Which row each row swaps with, under one turn or mirror
The rows were stretched afterwards, more along some directions than others.
z_165: [-0.18  3.05 -1.45  0.39  0.40  1.13 -0.68 -0.50 -0.54 -0.39 -0.25 -0.58
 -1.76  0.69  0.72  1.39 -0.63  1.66  0.33 -1.55  2.56 -1.04]
z_619: [-1.55  1.30 -0.27  1.10  0.36 -0.45  0.69 -2.32  1.45 -1.68 -1.11 -1.33
 -1.84 -0.71  0.34  0.09 -0.06  2.23  0.23 -1.57  1.12 -0.48]
z_572: [ 0.01  1.76 -1.20  1.61  0.82  0.68 -1.32 -1.43  0.82 -1.73 -2.38 -0.87
  0.45  0.07 -1.73  0.82 -0.59  1.01  0.61 -0.09  1.45  1.18]
z_17: [-0.63  3.00 -1.29  0.86  0.49  2.39 -1.34 -2.91 -0.12  0.05 -2.56 -0.81
 -1.07  1.24 -0.99  0.56  0.45  1.31  0.21 -1.71  0.52 -0.97]
z_512: [ 0.30  3.08 -0.50  2.62  0.63  1.19  0.25 -1.82  0.39 -0.19 -1.33 -0.85
  0.08  1.20 -0.54  2.05  0.30  4.29  0.30 -0.75  0.45  0.22]
z_855: [-1.02  0.91 -1.23  1.51 -0.16 -0.59 -0.71 -0.01  0.54 -0.95 -1.49 -1.97
 -0.60 -0.58 -1.20  0.63 -1.75  1.76 -0.56 -0.58  2.04  0.00]
z_718: [-0.08  2.07 -0.42  2.95  0.53 -0.56  1.31 -0.23  0.61 -0.37 -0.64 -1.43
 -0.04  0.51 -0.01  2.02 -0.61  4.77  0.15 -0.39  1.53  0.67]
z_78: [-0.32  1.23 -1.10  2.31 -1.61  2.00 -1.02 -1.67 -0.83  0.42 -1.63 -1.19
 -1.11  0.05  0.83  0.23  0.46  1.26 -0.05  0.26 -0.06 -0.01]
z_164: [ 0.21  1.66 -0.50  1.40  0.26  1.41 -0.98 -0.58 -0.15 -1.07 -2.04 -0.32
  0.01  0.71 -1.16  0.69  0.86  1.43  0.00 -0.14  1.19 -1.13]
z_129: [-0.37  1.90 -1.41  0.28  0.24  0.78 -0.03 -0.36 -0.24 -0.78 -0.94 -1.03
 -1.95  0.49  0.74  0.99 -0.83  1.67 -0.04 -1.18  2.73 -0.98]
z_677: [-0.47  0.91 -1.14  1.04  0.21  1.24  0.29 -0.29  1.97 -0.64 -2.12  0.59
  0.36  1.76 -0.60  1.07 -1.02  3.38 -0.28 -1.22 -0.45 -0.44]
z_739: [ 0.87  0.82  0.08  0.95  0.80 -0.14  1.52 -0.78  0.45 -0.83 -0.73 -1.49
  0.64  0.30 -1.63  0.56  0.40  1.65  0.65  0.31  0.08 -0.55]
z_138: [-0.10  1.69 -1.28  0.35  1.13 -0.10  0.17 -0.14  0.80 -0.27 -2.37 -0.68
  0.25  1.12 -0.89 -0.61 -0.78  3.26  0.76 -1.22  1.43 -0.22]
z_19: [-0.33  2.16 -1.88 -0.01  0.84 -0.63 -2.25  0.06  0.15 -1.30 -2.33  0.37
 -0.62  1.34  0.33  0.19 -2.20  2.39  0.21 -0.86  1.69 -0.38]
z_775: [ 0.62  2.00 -2.59  1.49 -0.17 -0.68 -0.29  0.34 -0.59  0.95 -2.15 -0.35
 -0.76  0.71 -1.45  0.17 -0.49  3.05  0.21 -0.24  1.00  0.04]
z_592: [ 0.19  3.07 -1.84  0.44  0.03  0.57 -0.39 -1.20 -0.01 -0.75 -1.04 -0.17
 -0.04  1.76 -1.46  0.46 -0.86  1.54 -0.05 -1.32  1.06  0.26]
z_400: [ 0.49  1.38 -1.47 -0.02  0.88  0.76 -1.93 -1.39  1.05 -1.10 -1.80  0.36
  0.11  0.46 -1.23  0.23  0.82  0.87 -0.40  0.10 -0.08 -0.18]
z_816: [-0.01  2.86 -1.46  0.48  0.11  1.35 -0.58  0.04 -0.58 -0.39 -0.25  0.04
 -1.50  0.78  0.81  1.06 -0.24  2.35  0.30 -1.21  2.45 -1.12]
z_649: [-1.22  1.56 -1.76  1.87  0.56 -0.16 -0.66 -1.52  0.60 -1.58 -2.23 -2.19
 -1.57 -0.67 -0.55  0.14 -0.71  2.64  1.67 -1.66  1.76  0.32]
z_862: [ 0.71  2.24 -1.83  1.14 -0.13  1.34 -2.01 -0.21 -0.14 -1.12 -1.55  0.28
 -0.33 -0.20 -1.36  0.50 -0.63  1.18  0.22 -0.48 -0.55  1.14]
z_595: [ 1.30  2.23 -0.61  0.91  1.13  1.46 -1.89 -0.08 -0.46 -0.55 -2.36 -0.58
 -0.08 -0.02 -1.62  2.56 -1.03  2.10 -0.63 -0.59  0.17 -0.48]
z_538: [-1.16  0.50 -0.91  0.69  0.46  0.67 -0.12 -1.54  0.08 -0.40 -2.60 -1.70
 -0.97  0.60  0.28 -0.06 -1.60  2.27 -0.29 -0.80  1.10 -0.49]
z_106: [ 1.52  1.48 -0.54  0.63 -0.84  1.63 -0.80  0.24  0.34 -2.58 -1.21  1.63
 -0.71  0.69 -0.02  1.22 -0.03  2.66 -1.32  0.19 -0.89 -0.09]
z_728: [-0.89  2.07 -1.24  0.10 -0.17  0.98 -1.42 -2.51 -0.51 -0.10 -2.86 -1.14
 -1.65  0.16 -0.92 -0.31  0.29  0.57  1.23 -1.94  1.23 -1.04]
z_967: [ 0.03  2.74 -1.35  0.72 -1.49 -0.78 -0.97 -0.47  0.73 -1.46 -1.38 -0.14
 -1.67 -0.96 -1.48  1.54 -0.49  1.76  0.51 -2.15  0.71  1.48]
z_733: [ 0.45  1.17 -0.40  1.29  0.45 -0.17 -0.15 -1.25  1.09 -1.52 -0.55 -0.20
 -1.42  0.61 -0.66  0.01  0.17  3.33  0.15 -1.37 -1.00 -0.03]
z_711: [ 1.28  2.04 -0.69  0.25 -0.29  2.25 -1.36 -0.30  0.41 -2.05 -1.31  1.38
 -0.75  1.19 -0.19  1.37 -0.69  2.37 -1.51 -0.33 -0.88 -0.50]
z_936: [ 1.08 -0.16  0.20  0.48 -1.12  0.10  0.05  0.85 -0.08 -2.24 -1.36  1.10
 -0.52 -0.09  1.03  0.62 -0.29  3.03 -0.45  0.25 -0.41  0.28]
z_504: [ 0.66  0.37  0.18  0.62 -0.64  0.39 -1.18 -1.82 -1.20 -1.29 -1.75 -0.86
 -1.08 -0.60  0.84  0.08  0.90  1.20  1.26  0.00  1.37 -1.25]
z_988: [ 0.86  2.80 -1.62  0.98 -1.16  0.62 -1.80 -0.39  0.06 -1.31 -1.18  0.43
 -1.11 -0.66 -1.17  1.15 -0.28  1.73  0.27 -1.05 -0.31  1.42]
z_618: [ 1.21  2.63  0.39  1.54 -0.56 -0.33  0.27 -1.31 -1.02 -0.88 -2.57 -0.86
 -0.07  0.19 -0.18  1.42 -0.92  2.83  1.01 -0.60  1.32  0.92]
z_806: [ 0.52  0.99 -0.45  1.08 -0.97 -0.71  1.09 -0.67 -1.04 -0.66 -1.30 -1.44
 -1.19  0.74 -0.61 -0.11  0.52  1.79  0.87  0.53  0.86  0.34]
z_87: [-0.66  0.74 -1.63  0.98 -0.72 -0.27 -0.04 -0.93  1.12 -2.19 -2.49 -1.56
 -1.57 -0.40 -1.03  0.43  0.28  2.04 -0.95 -0.62  1.47 -1.23]
z_673: [ 0.03  0.60  0.08  0.90 -1.69  1.12 -0.10 -1.23 -0.07 -1.75 -2.75 -0.07
 -2.21 -0.04  0.55  0.07  0.52  2.59  0.49 -0.28 -0.35 -0.66]
z_338: [-0.16  2.17 -1.73  1.10  0.17  0.61 -1.21 -0.36 -0.95 -0.25 -1.23 -2.19
 -0.11 -0.23 -1.03  1.26 -1.11 -0.46 -0.51  0.93  1.38 -0.47]
z_142: [-1.14  0.98 -0.53 -0.47  0.98  0.93 -0.11 -1.35  0.48 -0.68 -2.02 -0.73
 -0.11  0.39 -0.03 -0.44 -0.87  1.17  1.49 -2.15  1.81  0.30]
z_298: [ 0.02  2.14 -0.31  0.55 -1.49 -1.98 -0.07 -0.80  0.55 -1.91 -1.86 -1.02
 -2.09 -1.24 -1.04  1.81 -0.78  2.86  1.08 -2.24  1.19  0.99]
z_144: [-0.07  1.67 -2.02  1.29 -0.57  0.64 -0.59 -0.72  0.96 -1.42 -1.88 -0.14
 -1.67  0.17 -1.92  1.80  0.23  1.54 -0.39 -0.49  0.03  0.68]
z_702: [ 0.14  2.17 -0.33  2.91  0.63  0.21  1.25 -0.98  0.81 -0.66 -0.94 -0.94
  0.16  1.09 -0.02  1.66 -0.14  4.85  0.52 -0.11  0.75  0.71]
z_710: [-0.41  1.56 -0.59  2.47  0.41 -1.12  1.16  0.24  0.80 -0.77 -0.35 -1.50
  0.02  0.21  0.16  1.64 -1.33  4.03  0.46 -0.41  2.02  0.92]
z_31: [ 0.87 -0.40  0.18  0.45 -1.29 -1.05  0.69  0.53 -0.10 -2.48 -1.90  0.11
 -0.97 -0.76  0.87  0.28 -0.25  2.81  0.68 -0.33  0.46  0.62]
z_964: [-0.88  0.12 -0.99  1.42  0.65  1.48 -0.74 -1.26  0.16 -0.87 -2.83 -1.13
  0.09  0.49 -0.27 -0.24 -1.56  1.92 -0.85  0.13 -0.13  0.24]
z_324: [-0.03  3.04 -1.59  0.78  0.60  1.35 -0.48  0.08 -0.29 -0.42 -0.12 -0.19
 -1.28  0.91  0.40  1.42 -0.10  1.95 -0.21 -1.09  2.53 -1.06]
z_812: [ 0.49  2.95 -1.07  1.16  0.37  1.50 -0.53 -0.09 -0.37 -0.50  0.22  0.14
 -0.81  0.97  0.30  1.32  0.62  1.89  0.35 -0.57  1.76 -0.89]
z_34: [ 0.06  2.09 -0.58  0.53 -1.22  1.29  0.17 -2.28 -0.43 -1.91 -0.49 -1.14
 -2.32 -0.58 -0.40 -0.81  1.17  0.70 -0.01 -0.69  0.67  0.11]
z_984: [-0.91  2.88 -0.90  0.51 -0.06  1.48 -1.73 -1.86  0.83 -1.34 -2.32 -0.23
 -1.06 -0.12 -0.93  1.42 -2.23  2.51  0.05 -2.88 -0.01  0.65]
z_683: [-1.18  0.67 -0.72  0.20 -0.85 -0.34 -0.53 -1.87 -0.55 -0.84 -2.92 -1.67
 -1.90 -0.86 -0.47 -0.97  0.32  0.82  1.52 -1.57  1.46 -0.46]
z_193: [ 0.23 -0.55 -0.36  0.70 -1.07 -1.37  0.37  0.07 -0.34 -1.88 -2.11 -0.79
 -0.95 -0.97  0.51 -0.58 -0.31  2.36  1.30 -0.20  0.63  0.32]
z_495: [ 1.51  1.52 -1.21  1.60  1.29  2.34 -1.84 -0.01 -0.71 -0.75 -2.02  0.70
  0.12  1.21  0.59  0.51 -0.58  3.39  0.81  0.49 -0.08 -0.91]
z_432: [ 0.16  2.68  0.00  1.17  1.72  1.34 -2.01 -0.96 -0.51  0.10 -1.38  0.02
  0.12  0.13  0.80  1.93 -2.12  2.65 -0.14 -0.25  0.13 -0.09]
z_366: [-1.02  2.12 -1.44  0.29 -0.10  0.30 -0.06 -0.50 -0.20 -0.30 -0.81 -1.26
 -1.95  0.45  0.95  0.92 -1.41  2.38  0.19 -1.62  2.63 -0.83]
z_261: [-0.31  2.04 -0.13  0.55 -1.44 -1.64  0.22 -1.55  0.77 -1.84 -2.22 -1.37
 -2.29 -0.66 -0.93  1.47 -0.32  2.90  1.01 -2.20  1.17  0.32]
z_124: [-1.40  0.89 -1.82  1.23  1.20  0.75 -0.12 -0.40 -0.84 -0.99 -2.32 -1.64
 -0.52  0.05 -0.61  0.08 -0.78  1.69 -1.05 -0.95  1.34  0.17]
z_269: [ 0.34  3.01 -0.61  2.60  0.61  1.85  0.59 -1.38  0.57 -0.27 -1.24 -0.39
 -0.09  1.59 -0.65  1.97  0.48  3.92  0.07 -0.69  0.07  0.26]
z_750: [-0.33  1.60 -1.51  1.89 -0.53  1.99 -1.03 -0.76 -1.04 -0.04 -1.18 -2.29
 -2.02 -0.45  0.25  0.51 -0.22  0.85 -1.56 -0.97  0.41 -0.87]
z_297: [-0.05  1.10 -1.39  1.45  0.42  2.06 -1.63 -0.82 -0.09 -0.69 -2.58 -0.16
  0.41  0.55 -0.80  0.06 -1.49  1.60 -0.90  0.00 -0.64  0.52]
z_974: [-0.16  2.20 -0.48  3.28  0.20  0.02  1.39 -0.48  0.68 -0.70 -0.98 -1.41
 -0.26  0.43 -0.30  2.12 -0.40  4.57  0.27 -0.63  1.23  1.09]
z_517: [-1.86  1.38 -1.42  0.33 -0.47  1.44 -1.70 -0.66 -0.25  0.18 -1.60 -1.51
 -1.87 -0.29  0.05  1.14 -1.14  0.90  0.02 -1.40  0.64 -0.62]
z_913: [-0.02  0.91 -0.60 -0.09  0.20 -0.30 -0.87 -0.41 -0.03 -1.16 -2.45  0.54
 -0.01  0.67  0.35  1.94 -1.37  3.47  0.34 -1.03  0.85 -0.56]
z_283: [ 0.10 -0.26 -0.27  0.10  0.27 -1.11 -0.98 -0.83 -0.07 -1.05 -2.17 -1.51
 -0.83 -0.99  0.54  1.42 -1.08  0.72 -0.47 -0.94  1.19 -0.47]

z_129 pairs with z_512
z_87 pairs with z_595
z_739 pairs with z_338
z_649 pairs with z_495
z_31 pairs with z_988
z_142 pairs with z_78
z_517 pairs with z_677
z_812 pairs with z_710
z_283 pairs with z_400
z_964 pairs with z_728
z_673 pairs with z_984
z_261 pairs with z_711

